Families of rows that turns and mirrors carry onto each other, the same ones carrying the whole set onto itself: the rest of each named row's family, in list order:
4 families of 4 rows:
q_522: [ -8  -5 -11  10  11  10  20  -4   5  -2  24   9 -34 -10 -36 -20  -8  -4
 -15]
q_624: [  1  13 -10 -11  -3  35  33   2  21 -20  42  14 -13   7  27 -18 -14 -17
 -24]
q_771: [  9   3 -18 -12   6  34  32  -9  18 -29  29   8 -18  -9  17 -19 -11 -16
 -31]
q_748: [ -7   3  -6  10  16  -5   5  -3   3  -9  12  -1 -26 -10 -39 -12  -5   6
 -22]
q_488: [  0  13   7 -24 -44  -2  20 -12  13   2  -2 -17  17  17  22 -23 -29 -29
  -2]
q_855: [-21  -8  -4  -1   0 -30  -8 -26   0  16 -11  -1   1  10 -23 -22  -9 -17
  -1]
q_39: [ 10  16 -15 -27  -7  37  25  -2   9 -17  28   3 -10   3  22 -10 -26 -23
 -27]
q_61: [-23 -19   2   3  -7 -27 -10 -25   6  13 -14   0   7  12 -14 -18  -4 -14
  -8]
q_789: [ -4   2  -1   6  27  11   5   1   4  -4  16   6 -27  -9 -36 -15   1  -3
 -30]
q_742: [  6  21   7 -17 -42   7   7 -22  25  -2   9  -6  20  22  18 -20 -29 -28
   7]
q_281: [ -7   7  -9   2  30  13  14  -3  -3  -7  16  12 -32  -6 -27 -12  -2  -5
 -24]
q_187: [-19  -9  -4   3 -13 -31  -3 -33  12   3 -19  -4   3  17   1 -26 -10 -11
  -3]
q_514: [ -1  12   0 -26 -34  -4  16 -19  13   4  -3 -10  30  17  19 -24 -28 -30
   6]
q_410: [ -7  -6  -5   4  -7 -33  -1 -28  19  25 -12   4  -2  10 -14 -21 -14 -13
  -3]
q_756: [  9  19   7 -28 -36   4  21 -12  16 -12  13 -26  20  10  24 -28 -28 -19
  -1]
q_661: [ 15  14 -13 -23  -4  38  31   0  16 -18  19   8 -20  -1  24 -19 -14 -26
 -29]

Which other rows belong to the same family as q_789? q_488, q_61, q_661
Which other rows belong to the same family as q_742? q_522, q_624, q_410

Families of rows that turns and mirrors carry onto each other, the same ones carrying the whole set onto itself: the rest of each named row's family, in list order:
5 families of 3 rows:
q_984: [  5   5   3  31 -27  -4  36   3 -32  -3  41  24  -4 -12  21 -13  -4  10
 -14 -26  13  15 -13  -9   1  -8   0  -4 -32   2   8  52 -11 -13 -20  -4
 -24  -7  -3  -4  -9 -10  -3 -15 -20  -6   3 -62  18 -13  22 -24]
q_502: [ 12  18  -2  18   8 -41  13  43 -44 -14 -10  54   2 -23 -58 -21  -3 -22
   8 -55  20  43 -19  -3 -21   1  11 -12 -40  23 -18  14 -13   1  -5   9
 -29 -10  16  12   9 -12  18  10  -7 -28  -2 -16  -6  21  37 -44]
q_121: [ 23  -3 -45   5 -34 -24  24  20 -16 -13  -4  33   7 -15  30 -13 -10  11
 -20 -40  18  -9  -1   3   9   3   2  -8 -19   5  -4  42 -12 -15 -18  -2
  -5   1 -26   9  -8 -19  -5  -6 -21   0  15 -47  15  15  34 -25]
q_237: [ 30  20 -25  31  17 -38  14  46 -51   0  -5  59  22   4 -43   7   8  -6
   9 -19   8  37   2   4 -12  -2   3 -20 -46  18 -10  32   1   2  10  -9
  -6 -13  10   4 -20  16  -6  29  -3  -4   0 -33  11 -10  47 -49]
q_85: [  3  26  -8   9 -43 -14   9  37   1  -1 -10  23 -10 -35 -36  17   8  -3
 -13  16  21  15 -19 -14   5   9  11  -9 -11   4 -14 -12 -29   1  34   7
  11  -4 -11 -18   1 -10  -1   4  -5   2  15 -45  16  -4  23   7]
q_532: [ -1  36  -8  -2 -29   3  -6  28 -22 -22  -7  14 -14 -44 -43  -6  -1   5
  11 -15  27  23 -21 -18   2  -1  14  13 -33  15 -11  -6 -28  -6  49  19
 -17  -7  -9 -10   7 -33  13  -3   2  -2 -29 -33   2  14  20  -2]
q_17: [ 26  34 -26  10 -20 -23 -11  42 -11   0 -15  31 -17 -22 -41  29   1   1
  11   7  20  10   8 -26   6 -12  36 -22 -22   7 -18  15  -7 -29  43   4
   1   9   0   3  17 -31  12 -12   2  -2 -23 -44  -5 -23  36 -25]
q_779: [ 15  30  -7  35   3 -23  13  19 -34   4  -8  52 -31 -34 -51  10  15  -3
   0 -53  -1  21 -24 -24 -12 -22   5 -11 -22  40 -25  11 -32 -12   5   7
 -13   8  14 -12 -24   2   6  25   5 -17  17  -5 -16  -7  32 -54]
q_177: [  0  13 -21  36  -5 -35  14  13 -22   7  -7  49  21 -23 -39   3   5  -9
  17 -30  32  49  -7  -9   0   6   3 -26 -41   4 -10  24   6   7  -1 -20
 -33  -4  -2  -7   7  33   4  30 -16  -6   5 -17   2 -16  45 -53]
q_969: [ 13  19  -3  18  -1 -30  29  70 -22   3   8  58  16 -27 -21   1  -5 -17
  14 -46  16  40  -4  -7  -7  -7  32 -30 -29  14 -10   4  -8  14 -12   8
 -16 -15  -4  12  -2  14   7   7 -28 -12  27  -6   1  -4  34 -40]
q_725: [ 52  13 -11  25  -8 -11   8  23 -35 -15  35  12  -1 -20   3   2  -8  21
 -13 -28  12   0   9   6  -7 -13  20   2 -26  11  -1  52 -10  -9   3  -2
 -11 -15  -7  17 -21 -23   8 -12 -15   8  -9 -67  39 -13  15 -18]
q_481: [ 28  -5 -28   8 -12 -22  12  11 -34 -11   4  26  -6 -18   5 -29 -19   7
 -10 -68  10   9  -9   9   4  -8 -13   3 -38  25  -1  28 -36 -26 -10 -12
 -18  -8  -7   6 -12 -16  15  -9  -3  -4 -28 -44  25  31  18  -6]
q_769: [ 29   9 -14  23   8  -2   8   2 -29  11  -7  46  -2 -30   8  -1 -10   4
  -4 -72  -5   0  -6 -19  -1 -15  -3  15 -31  24  -8  59 -35  15   7  17
 -13 -19  -8   0 -36   3  -4 -11 -13 -27   0 -25   7   4  14 -26]
q_898: [ 18  22 -15  11 -44   5 -10  -1 -36  -7 -12  10 -35 -42 -26  28  17  -4
  -1 -48  -3  -9 -21 -33   2  11  14   6 -16  19 -36  18 -18   4  31  21
 -18   0 -18   0   0 -21   0  -8  19 -22  -5 -32   2 -10  24 -27]
q_941: [-18  32 -28   7 -23 -14  -3  27   2   8  -1  18 -28 -32 -20  13  14  -7
  -2 -12  27  15   2 -36  -8 -12  27 -19 -21   5  -3  12 -24  -2  43  -9
 -17  18  -3  -9  31 -16   8 -22 -19 -16  -7 -43  13 -32  36  -5]

Which other rows belong to the same family as q_177? q_984, q_941
Which other rows belong to the same family as q_502? q_532, q_481
Which other rows belong to the same family as q_121? q_85, q_969

Families of rows that turns and mirrors carry onto each other, the same ones carrying the whole set onto itself: the rest of each named row's family, in list order:
4 families of 8 rows:
q_269: [ -3   0 -31  19 -15 -12 -12 -16  15  19  13  -1  -1 -13 -20   9 -13  -2
   4 -10  -5 -10  -8   1   9  16 -31   1  32   7 -22  -6  33]
q_705: [ -8  -9  -5  29 -14  -6 -10  10 -11  19  -2   8  21 -14   5   9   3  13
  10  19  34  18  -9 -12  28 -11  -4  -9  16  29 -28  18 -17]
q_358: [ 10   6  26   1  14   4   9   9 -29 -17 -19 -10  -8  18   9  -2  19   0
  17   6  17  20  14   0  22  -4  23  -8 -26   0   6  14 -19]
q_601: [-22  -4  13  -5  -5  11 -19  20  -8  13  16 -28  -3  -7   5  21 -11  20
  13 -17  -9  13  13  15  16  11 -12  18  -1   0 -18  34  14]
q_571: [  2  -2  31  -6  10   0   7  10 -21 -16 -14  -4  -5  14  14  -2  14   2
  14   5  11  21  21  -3  15   2  25  -7 -31  -1   8  13 -25]
q_931: [  6  12  18  10  10  -4  11   1 -28 -22 -17   1  -3  15   7   8  20  -1
  16   9  13  18  21 -13  13  -5  26 -11 -26   2   6  10 -23]
q_592: [-13  -5 -28  12 -18 -10 -13 -15  20  21  18   7   3 -21 -19  10 -17  -2
   3 -12 -12 -13  -3   0   2  16 -28  -1  27   7 -16  -9  26]
q_202: [ 19   2 -16  16   1 -26  14 -29   4  -8 -18  26  -4   5 -13 -14  11 -22
   5  11  14  -2   1 -17   7   5   6 -26   4   4   7 -28  -1]
q_545: [ 16 -14   8  21 -17   6  -7  10  -8  -4  17  38   8  -6  -5   8  14 -16
  27 -15  12 -23  23  13  10  21   9  -1   0  -9 -11  34  11]
q_354: [-21  -5  11  -8   1  20   0  21 -10   6  13 -21  -5  -2   9  26 -14  24
  12 -14 -11  17  14  21  27  -4  -7  16 -10  -2  -9  34   9]
q_583: [-16   2 -10  -7   0  -5   6 -15  -1   0  -9 -38 -16   5  -8   9  -3  21
  -7   7 -19  34 -12 -13  21 -12 -15 -12  -4  26 -12 -17 -14]
q_884: [  4  -2  20  -6   9   9  11  13 -23 -13 -13  -6  -6  15   3   5  27  -6
  16  11   9  19  22   2   8   2  26  -7 -32  -4   9   2 -23]
q_467: [  3 -11  -4  26  -6  -4   3  12 -11  17   4  20  23 -24   7  10   3  16
  10  14  26  12  -8  -5  24   2   3  -7  20  25 -33  18 -20]
q_119: [ 16   4 -12  21  -8 -23  -2 -26   0  -5 -11  21   2   2 -23 -17  13 -24
   5   8  17  -9  -3 -19  -2  15   1 -29  17   8   0 -29  -2]
q_791: [-15  -9  15  -1  -4   9 -16  22 -11   9  20 -21  -1  -1   4  31  -6  26
  15 -21  -3   9   8  20  14   4 -16  22  -9  -2  -9  34   5]
q_453: [ 10  -3   7  20  -4   2 -11   6 -11   1  11  38   9  -4  -7   2   3 -21
  28 -12  18 -27  20  14   2  22  10  -1   7 -21   5  24  18]
q_191: [-13 -11 -19   3 -14  -2 -16  -7  18  26  20   3   1 -16 -18   3 -20  -2
   4 -15 -10 -13 -12  12  11  17 -32   0  28   2 -18  -4  31]
q_319: [  3 -13  -3  29  -7  -2  -2   7 -17  15  -3  17  29 -16   6   8   0   8
  19  19  27  16   5  -3  21   5  -3  -7  18  29 -33  18 -19]
q_797: [  3   7   5 -14  10  -3   2 -17   1 -21   0  -8 -26  14 -16   3   0 -16
   7 -27 -25  -9  19  15  -7  21   2  -1 -13 -23  17 -11  22]
q_227: [ 14   0 -17  11  -4 -27   5 -31  -2  -9 -15  21  -2   4 -16 -18  21 -22
   6   8  21  -7  -3 -23   4   5   9 -28   8  -1   2 -20  -3]
q_282: [ -6  13   3 -16   5 -12  -3 -14  10 -12   2 -22 -34  15 -16  -4   1 -10
  -2 -22 -20  -6   8   4   4  10  -5  -1 -16 -23  22 -10  31]
q_448: [-19  -2  16  -1  -1  19 -11  26  -6   9  12 -24  -3  -3   6  26 -19  23
  13 -13 -17  16  13  27  21   8 -13  19  -4   6 -12  27  11]
q_551: [ 10   7 -16  13   1 -13  10 -30   1  -8 -17  20  -3   2 -13 -24   6 -27
   4  14   9  -4   1 -13   6   9  12 -37  14   9   0 -26   0]
q_956: [-21  14 -10  -8  15  -9   2 -19  -2   5 -14 -38 -16   4 -10   0 -15  14
  -9   8  -5  31 -15 -12  12  -8 -13 -13   3  12   0 -26  -4]
q_28: [ -3   7   4 -18   4   1  -1 -22   5   4   6 -11 -30  12 -15  -1  -1 -15
   3 -30 -26 -11   7   8   1  12  -8  -4 -18 -20  26  -8  28]
q_304: [ -3  -5  -7  30 -11  -6  -5  14 -16  -2  -2  11  25 -11   0  10   3  12
  15  25  31  17   1  -6  22   1   2  -9  21  23 -34  18 -22]
q_89: [-19   5  -5  -8  12 -10  -2 -14  11   6 -16 -41  -1  -3  -6   3  -6  16
  -4   9  -7  31 -14 -16  13 -10 -14 -21   0  24  -7 -21 -10]
q_668: [ 14  -5   4  19 -18   5  -5   6 -22  -4  16  40  -6   1  -5   4   6 -18
  23 -13  12 -23  24  16   9  21   8  12   5 -20  -4  26  18]
q_109: [ -9   2 -22  19 -15 -14 -18 -17  14  18  16   6   0 -16 -16   5 -26   7
   2 -14  -8 -11 -14   1  13   8 -31  -6  36  11 -20   4  29]
q_264: [-17   7  -6 -10   4 -16   0 -21   6   7  -8 -38  -2  -5  -7  13  -4  17
  -3  19  -6  33 -11 -12  20  -6 -13  -7  -4  24  -7 -20 -13]
q_526: [ 16  -7   8  21  -5   3  -6  12 -12   0   8  36  -3   5  -2  -7   6 -20
  22 -22  12 -24  27  14   5  21  10   2   4 -20  -6  25  22]
q_438: [ -8  11   2 -14   2  -2  -8 -20   2 -14  -3 -20 -26  20 -17  -1  -2 -18
   9 -20 -23  -3  18   5  -3  13  -7  -2 -15 -22  22 -12  27]

Which other rows belong to the same family as q_448? q_358, q_592, q_467, q_227, q_89, q_668, q_438
Which other rows belong to the same family as q_28? q_583, q_884, q_791, q_453, q_551, q_304, q_109

